A single turn carries every row of the set below to another of its rows. Some are shown first; where does it send the rows asked next?
guma: [  3.9 -10.0 -16.5   1.1 -12.0  -9.6  18.1  11.8   9.7  -0.1 -19.4 -38.5
  -7.1  10.7   1.0  20.1]
buso: [ -1.9   6.5 -12.5   2.8 -13.3 -11.7  -3.2   8.3  17.9  -4.2   2.7 -16.3
  -4.1  18.7 -11.4  13.2]
Gof: [ 11.8  -7.8  -3.8   1.6 -19.9 -11.2  14.5  -8.4   3.4   4.6  -7.4  -5.2
  -1.8  -1.4   6.0   1.7]
muno: [  9.1  -9.1  -5.0  11.9 -20.5   3.7  17.7  -4.0  -1.4   1.2 -10.9 -16.7
 -13.9   1.7  -8.4   7.5]
lir: [-16.4 -11.3  -9.2  -5.6 -15.5   0.9  21.1 -11.4  10.7  -8.2   1.3 -19.4
   2.3   2.1  22.8  14.6]
mefen: [ -7.2 -17.8 -11.8 -20.5 -21.0  -7.9  11.8  11.3  15.0  20.1  -9.9 -11.9
  -4.5  14.6   1.3  20.8]
ginek: [-17.7  -9.0  -2.5  -2.0  -2.3 -12.9  20.0   0.5   1.6 -10.0  -6.7 -42.6
  -3.5   3.8   0.2  22.3]
zub: [-13.4  -6.2  13.6   6.9  -8.2   1.2   0.8  -8.4  24.4  11.5  -2.1 -12.7
  -8.5   0.5  -3.0  30.0]
monum: [ -9.6 -11.4  -5.6   4.0  -8.0  -0.7  13.4   2.5  10.8   7.5 -19.4 -46.5
  -7.1   7.9  -2.6  20.0]
nozo: [-18.5 -11.0 -28.2   4.0  -5.0  -0.5   7.9  -5.5  22.7  10.9 -12.0 -14.8
   5.6  -0.3  -5.2   8.4]
Gikes: [ -9.5 -22.8  -0.2 -13.5 -15.3  -8.6  12.9 -12.2  -0.4 -13.2   2.9 -10.3
  -3.3   9.5  -5.4  31.9]
vakun: [-10.9  -1.6  -4.7   7.5  -3.8  -7.3  28.6   6.8   3.9  13.9   0.6 -23.8
 -25.5  -2.3   0.4  19.3]
Big: [ -4.3  -5.0  -2.5  13.4 -30.0 -16.9   2.0   5.6   6.6   0.1   0.8 -17.6
  -9.9  21.6   2.5  30.0]
Gom: [  0.2 -12.9 -11.1  13.1 -14.4 -12.2   9.1 -16.1  -0.5   1.9   2.0 -13.7
  -1.5  -2.8   6.3  -2.2]
Lav: [ -6.1 -17.3  -0.7  -9.4   4.0 -24.2   8.5  -9.1  17.0   9.4  -8.4 -18.4
   4.0   0.2  -4.7   3.2]
danu: [ -9.2  -3.6 -12.3   4.7  -0.7  -4.1  27.9   1.8  10.2  17.1   5.0 -14.6
 -10.3  -2.7 -19.9  12.9]
lazi: [  1.2 -15.5 -17.5 -12.8 -14.0  -1.1  23.5 -18.5   1.8  -3.4   7.1 -10.3
  -8.3  10.0  -7.7  20.1]
gase: [-28.8 -24.0 -13.2  11.4 -21.2 -13.7  13.0   0.2  11.1   3.0  -8.0  -9.1
   9.1   2.8  -8.3  12.1]
muma: [  2.4 -11.6 -10.8  -8.2  -5.7 -21.6  11.9  -5.0  11.2   6.0 -12.6   4.7
  -3.4  13.5  -4.0  30.7]
kog: [ -4.0 -15.7   7.6 -13.1  -3.9  -6.2  11.4 -19.0  -2.0  -0.3   1.7 -19.8
  -4.3  14.8   1.1  30.2]
tuf: [-17.3 -10.3  -1.9   2.2  -8.9  -4.1   7.2   2.9  13.0  34.4   6.4 -26.8
  -2.2   7.7  -1.9  19.3]
bubuk: [-13.0 -23.3 -14.1   3.7 -12.0 -18.8  -3.5   0.5  20.9   1.1   5.1 -38.5
  -5.4  13.4  -2.7  18.5]
Pake: [-11.7 -12.4 -23.9  -1.2 -21.1   2.8   6.6  -0.3  13.7  15.0 -10.4 -20.3
  -8.1  15.6  -5.8  38.8]
Gedim: [ -5.6   1.9  -3.6  14.7 -10.3  -9.5   5.9   1.4   2.2  14.1 -10.7  -7.7
  12.0  10.2 -12.1  12.1]
Bom: [ -9.1 -13.8  -9.9   4.9  -7.1 -34.4   6.6 -20.2  13.2  14.3  -7.4 -24.0
  -6.8   7.9   1.6  22.7]
gido: [-11.2 -23.8 -15.1  -0.4  -7.5  -0.3  27.3   3.0   8.3  16.0   2.3 -14.7
 -11.7 -10.2 -14.0  19.8]
bidel: [-13.2 -13.8  18.9   2.2 -10.8 -21.1  11.1   2.0  12.9   4.9  10.0  -5.9
  -6.4   5.7  -0.8  19.4]
moza: [-25.3  -6.2 -16.6   6.3 -13.9  -8.2  14.5  -2.6  13.6  -5.3   6.3 -22.0
 -12.7  12.4  21.6  23.1]
fazov: [-14.7 -26.6  -7.8   4.6 -15.9  -7.8   4.0   1.0  28.5  -8.3  -4.7  -3.4
  -5.9   3.5   9.1  24.8]
nufo: [-20.9   2.2  -6.3   9.7  -7.9   2.0  20.4   5.7  14.0  -8.2   6.5 -13.5
  -6.4  14.1  12.4  25.1]

guma -> kog
ginek -> lazi
Now these:
Pake -> bidel
Gedim -> bubuk
buso -> Bom
moza -> Gof

A single turn carries every row of the set below to another of its rows. Some are shown first; where does it send the rows asked next?
vuvel: [-22.0  -2.7  20.8  -1.1  -6.9   4.7   2.9  25.7   6.5  17.6  -7.6   7.3
   0.0]
tatet: [-3.0 12.0 39.9 -4.1  6.3 -2.3  9.3 -0.2 -9.8 24.8  6.4 20.1 -8.4]
gov: [ -2.5   3.6  38.9 -11.5   4.2   3.7   4.2  -0.1  -7.3  22.5   7.8  13.6
  -3.9]
fubol: [ -5.6  17.3  27.8  -3.0  10.5  -8.4   7.5   4.2   7.8   6.3 -21.2  27.1
  -3.7]
lefib: [  5.1  -4.5   9.1   0.0  14.8   5.2  14.8  23.6 -10.3  20.2 -10.3  17.2
  -1.2]
pere: [  2.1  10.9  25.5  26.6   9.2   6.3  11.3   3.9  -0.2   8.3 -15.4  20.9
  -2.7]
Kiku: [ -9.5   5.9  21.6 -10.1  16.3 -18.0  -4.6  -0.1 -10.3  26.6  -4.3  10.6
  -3.6]
maza: [ 13.0   9.8  23.9   5.1   4.1  -5.1  -1.4   1.8  -4.0  26.6 -11.2  -0.9
  -1.8]
mifim: [-23.3  23.0  19.8   1.4  21.3   1.4  -8.1  13.0  -0.5   1.1 -11.8  12.2
  -7.1]
segop: [ 1.7  3.4 36.9 -6.0  2.1  3.6  4.0 -1.3 -7.9 26.5  8.0 12.2 -6.4]
gizu: [-14.2   5.3  18.2  19.5  13.8   6.3  20.1   9.8   3.4   4.0 -14.7  24.8
   1.2]
solu: [ -6.2  15.3  29.4  -7.2  14.2   0.3  22.1   5.0 -16.3   3.1 -11.5  11.7
  -6.2]
Sesu: [-10.4  12.4  19.2   0.3  13.1  -5.2  -5.8   6.9  17.6  18.1 -16.3  26.3
  -6.2]
pime: [-14.9   5.6  17.0  18.9  12.4   4.6  19.1  10.9   2.1   0.5 -11.9  24.7
   3.7]
Valod: [-21.9  16.4  23.0  20.9   1.6  12.8  -5.5   9.4   5.7  19.8  -6.0   7.3
  -6.1]
Kisap: [-11.8  11.3   6.4  12.7   4.0  18.9  -4.2  19.5   4.2  22.5  -1.3  18.2
  -3.5]
tefar: [-28.8  -0.5  14.3  -2.3  13.4  -1.9   0.2  -0.1   5.0  -0.4  -1.5  12.7
   6.2]
bano: [  3.6  -4.5  11.4   1.6  10.1   1.4  14.4  24.5  -6.3  22.3 -12.2  19.6
  -9.7]
lizu: [-14.1  13.4  15.1   0.5  18.0   9.6   8.3  13.9 -19.6  14.5  14.9   4.5
   1.9]
sozer: [ -0.1   2.7  19.6   0.2  16.7  -4.5  10.9  17.4 -15.2  -1.5   8.5  11.8
  10.0]
mig: [-28.5  17.6  16.3   3.1  18.4  -5.1  -6.0  13.2   0.7  -0.8  -7.8  14.2
  -3.8]
Gera: [ -2.4  -3.1  19.5   7.2  23.4   8.7  -4.4  16.8 -19.5  26.4  -8.3  14.2
   5.5]
Kore: [-10.9  11.5  19.1   0.3  10.1  -3.4  -6.4  10.1  18.3  19.5 -17.7  25.3
  -3.7]
zezok: [ -6.1  15.5  31.0  -4.1  11.8 -10.0  14.0   4.8   3.3   2.8 -16.2  24.1
  -9.7]
dimo: [ 13.2  15.5  23.7   6.8   6.3  -4.3  -0.3   2.0  -6.7  28.1 -11.1   3.3
  -1.9]
Bil: [ -7.7  13.5  27.3  -8.1  17.8   0.1  23.8   3.3 -15.6   5.1  -9.7   5.9
  -0.3]
dipet: [ 14.4  11.7  26.9  11.3   8.8  -1.9  -4.1   1.7  -2.6  23.9 -13.6   4.0
  -2.6]
Nurok: [-16.1  14.5  33.3  17.7   2.3  -0.6   8.4  -3.9  -0.9   5.3  -7.2  -2.9
  -5.9]
Lokes: [ -7.8  11.5  23.6  -7.6  17.6   2.0  24.4   5.9 -20.2   6.8  -9.8   8.9
  -2.2]
sul: [ -6.7  27.9  23.4   7.6  21.9   3.9  -7.7  14.5  -8.4  13.9 -10.0   7.5
 -15.5]
falo: [-19.5  -3.8  19.4 -10.4  -7.9  -0.3   2.3  17.9   1.1  18.2  -5.8   8.7
   8.0]
Lureb: [-15.3  14.7  35.5  14.3   1.9  -0.7   9.0  -6.1  -2.9   4.4  -5.2  -0.3
  -7.8]
Nozis: [-5.2 -7.4 21.5  4.4 -3.1  3.2  8.1  4.2  7.9 18.1  5.6 -1.0 10.3]
tola: [-8.5  7.7 24.5  2.9 19.7 -7.8  8.0 17.8 -5.3 -3.7  9.0  9.4 12.5]
dus: [-15.9  -5.0  20.3  -5.9 -11.6   1.2   0.1  17.5  -0.9  20.5  -5.5   8.9
   6.3]
gifad: [-5.8  9.5  2.4  9.2  7.1 16.8 -2.4 21.2  1.0 22.5  3.7 16.2 -3.5]
Zotu: [-20.6  15.5  26.8  21.2   1.3  12.5  -5.2   2.4   3.7  11.3  -5.8   4.5
  -9.9]
gezal: [-26.9  -4.6  11.8  -4.5  13.2   3.0   4.8   1.6   7.8   2.6   0.3  10.8
   3.1]
Gaviz: [  6.4  10.9  30.8  25.2  14.0   5.6   9.0   5.0   1.1  14.8 -15.1  15.6
  -4.2]
Rivet: [-19.7  18.1  21.0   0.7  16.7   8.5  11.7  13.7 -14.6  16.2  15.0   4.3
   2.9]
leto: [-5.2 -8.8 22.8 10.8  3.8  3.7  8.1  9.1 12.4 15.0  4.3 -2.3  8.3]
koguv: [ -6.1  -4.0  16.4   7.6  22.6  11.2  -7.3  18.4 -16.5  27.2  -6.1  10.8
   2.8]
luvit: [ -3.2   1.2  18.6   0.8  15.7  -1.4   5.7  20.1 -13.8  -2.9  10.7  10.4
   8.8]
Tepu: [-6.8  7.3  1.9 11.7  4.9 13.6 -5.5 17.1  3.0 24.1  1.2 16.9 -6.1]
Funum: [-25.9  -4.2  13.8  -5.6  12.6   0.0   2.7  -2.8   6.9   6.4   2.7  11.4
   6.4]
Divav: [ -4.0  -5.2  20.6  15.9  21.5   3.3  -7.4  15.0 -13.8  28.2 -12.0  13.5
  -4.3]
des: [ -8.7  30.5  22.0   7.9  19.6   2.0  -6.4  15.3  -6.3  12.3  -7.5   8.1
 -15.6]
guku: [ -8.1   1.2  21.0 -16.4  11.0 -11.6  -4.5  -0.6  -6.8  27.0  -3.2   8.5
  -4.0]

pime -> Lureb
falo -> sozer
Now these:
Gaviz -> Valod
gifad -> Funum
leto -> Rivet
Nurok -> des
Divav -> vuvel
tefar -> solu
gov -> Gera
Tepu -> gezal
pere -> Zotu
lefib -> Nozis

A single turn carries every row of the set below to another of its rows. Some are shown first; where does it send the rows asked next?
kir: [ -1.2   6.7   3.6  20.3  12.5 -15.1   2.0   7.2  -2.1   4.3 -11.5   0.2
  -4.5]
biz: [-11.0  -4.7   1.5   4.0 -18.6   5.3   4.8  -9.4   3.5   9.6  -6.6  10.4
 -15.4]
Nelez: [ -8.0  10.3  -0.5  12.7   8.4  -9.2   4.2   6.2   4.0  -3.7  -8.1  -8.1
 -13.8]
Zuti: [ -8.1   7.3   0.9  14.1  -0.8  -9.8   7.5   3.9  13.1 -10.3 -16.4  -4.3
  -3.8]
Nug: [ -1.6 -10.4  10.7   3.6  -6.6  -8.6 -10.2  -4.3   1.1  10.0   2.2  20.1
  -3.0]
lam: [-15.2  -2.8  10.3  -2.4 -15.9  -1.4  -0.6  -5.3 -25.2  -1.3   7.3  -2.1
  -3.9]
sose: [ -8.6  10.2   1.9  19.7   0.1  -6.1   5.2  13.5   1.2  -2.4 -20.3  -1.0
  -5.4]
Lafu: [-10.5 -12.7  15.8  -1.0  -8.7   9.8  -8.4  -1.7  -8.7  -3.6   5.1 -12.5
  12.3]
fava: [ -6.3   9.1   4.5  13.2   6.1 -16.1  -2.3  12.3   4.7  -8.9 -10.1   3.5
  -3.1]
rura: [ -1.7  -8.0  11.7   3.3 -18.4  -5.2 -11.8   7.2  -7.0  10.2  -6.5  14.0
  -5.0]
geka: [-13.9  -8.5   9.3   7.2 -11.0  -3.1  10.3 -21.9 -13.4   3.8   3.1  10.0
   7.5]
Lalo: [  4.6  -3.5  12.8  20.9  -8.1   2.5  -6.5 -17.2  -8.8   5.0   5.7 -15.7
 -15.3]
sini: [ -7.4  -9.1  10.7   3.2 -19.7   8.8 -12.3  10.0   3.1   4.8 -11.0   8.0
  -1.1]
zede: [ -4.2   0.2  12.8  19.8   5.6   9.3 -19.0  -7.9  -4.5  -2.4  13.6  -1.3
 -12.4]
kur: [ -0.7   3.2   9.5  22.3  -7.5  -5.9   1.1 -11.2 -11.7 -22.2 -14.5   3.4
  14.6]
nati: [ -2.2   6.2   1.3  17.7   1.3 -12.4  12.2   0.1   4.0   2.6 -16.7  -9.9
  -8.0]
litu: [ -4.8   9.1   5.0  23.3 -10.9   3.0   4.5  -5.3 -23.0 -16.3 -16.8  -5.7
   1.4]
Vug: [ -4.8 -10.5   8.0   4.6   4.2   5.4 -10.7  -3.3   4.4  13.6   5.3  11.4
  -8.5]
Lat: [-13.9  -8.6  13.4   5.2 -10.6  15.7  -4.2   2.1 -19.3   4.5  -0.9 -11.1
   6.5]
Zile: [ -6.2   3.1  16.7  18.9 -22.9   3.7 -19.0   3.7  -4.0 -16.4  -3.9   6.8
  -0.9]
ribin: [ -6.7   7.8   7.8  22.3   6.3   2.8  -8.5  -1.6 -15.7 -21.9  -6.8   6.9
   9.7]
guk: [  5.1   2.2  11.9  23.9   8.7  -2.7  -6.6  -5.2 -22.1  -9.4  -6.3  -6.5
   9.5]
pogum: [ -8.4 -10.8   6.4   8.4 -17.9  11.8  -0.3  -3.8  10.4   9.5 -13.8  10.0
  -1.3]
Tasu: [ -7.6   7.0   3.2  16.2  -4.7   9.4   1.5 -10.1  -7.1 -26.0 -10.6 -13.6
   1.2]
maz: [ -4.6  -7.5   4.8  -4.3 -17.1  -0.3  -1.7  -8.8   4.4   7.0   0.7  -2.8
 -17.8]
fitum: [  0.4   1.7  17.4  27.8 -13.2  -6.4 -14.8  -3.0 -18.1   0.7  -1.3  15.2
  -2.8]
Zuve: [  3.9  -6.5  18.8  23.5  -0.6  -5.8 -16.2 -15.0   1.0  -4.1   8.2  10.3
   4.0]
leri: [  3.4   3.8   9.4  12.8   6.9  -9.3  -6.1 -13.0 -13.3 -21.6   3.0  -9.1
   3.4]
bif: [ -0.7   1.9   4.3  22.7   3.2   4.1   8.5 -22.0  -9.4 -12.6  -8.6 -14.0
   3.7]
nuro: [ -5.4  10.2   2.4  18.9   9.7   0.4   3.2 -16.5 -19.4 -14.4   1.2  -5.1
  -7.7]
temup: [ -5.7   1.1   8.7  14.7 -18.8   2.1  -1.1 -23.3   5.0 -12.7   4.6  -5.7
 -15.5]
tuseg: [-13.6   5.3   5.7  26.9 -17.8  16.0   1.7 -13.8  -3.0  -3.3  -6.9   3.9
 -14.3]
fedu: [-21.5  -3.0   8.0   3.6  -9.2   0.3   4.2 -13.9 -13.6  -4.4   6.8  17.4
   4.3]
Kavat: [  0.5   3.1   5.2  13.1  11.2 -15.8   1.5   2.2  10.4  -3.1  -7.9  -9.1
  -2.7]
gim: [-21.3  -9.1   9.0   6.5  -1.4  17.1   0.9 -11.1  -1.3  -3.8   4.1   4.4
  12.6]
fuda: [ -2.2  -4.8  15.1  28.3 -23.9  11.3  -5.5  -8.1   1.7  -4.3 -14.1  -1.9
   4.5]
ripit: [  0.1 -12.4   8.7   0.7  -4.1   5.3  -7.9  -4.3   2.4  15.8   2.2  -6.1
 -12.3]
Dasok: [ -9.0  -8.9  14.6  -2.3 -21.8  -7.8   0.1  -8.7 -18.0  -3.7   2.5  -3.9
   7.0]
feza: [  0.4   3.9   7.3  18.2  -1.4 -16.2   2.6   9.5   4.4  -2.7 -19.9  -2.8
   3.7]
gomus: [-15.3 -12.0  11.1  14.0   0.4  14.4   1.5 -10.8 -11.1   8.9   0.4   5.1
  14.2]

Nelez -> fava
gomus -> Lat
kur -> bif
Now these:
rura -> biz
temup -> Zuve

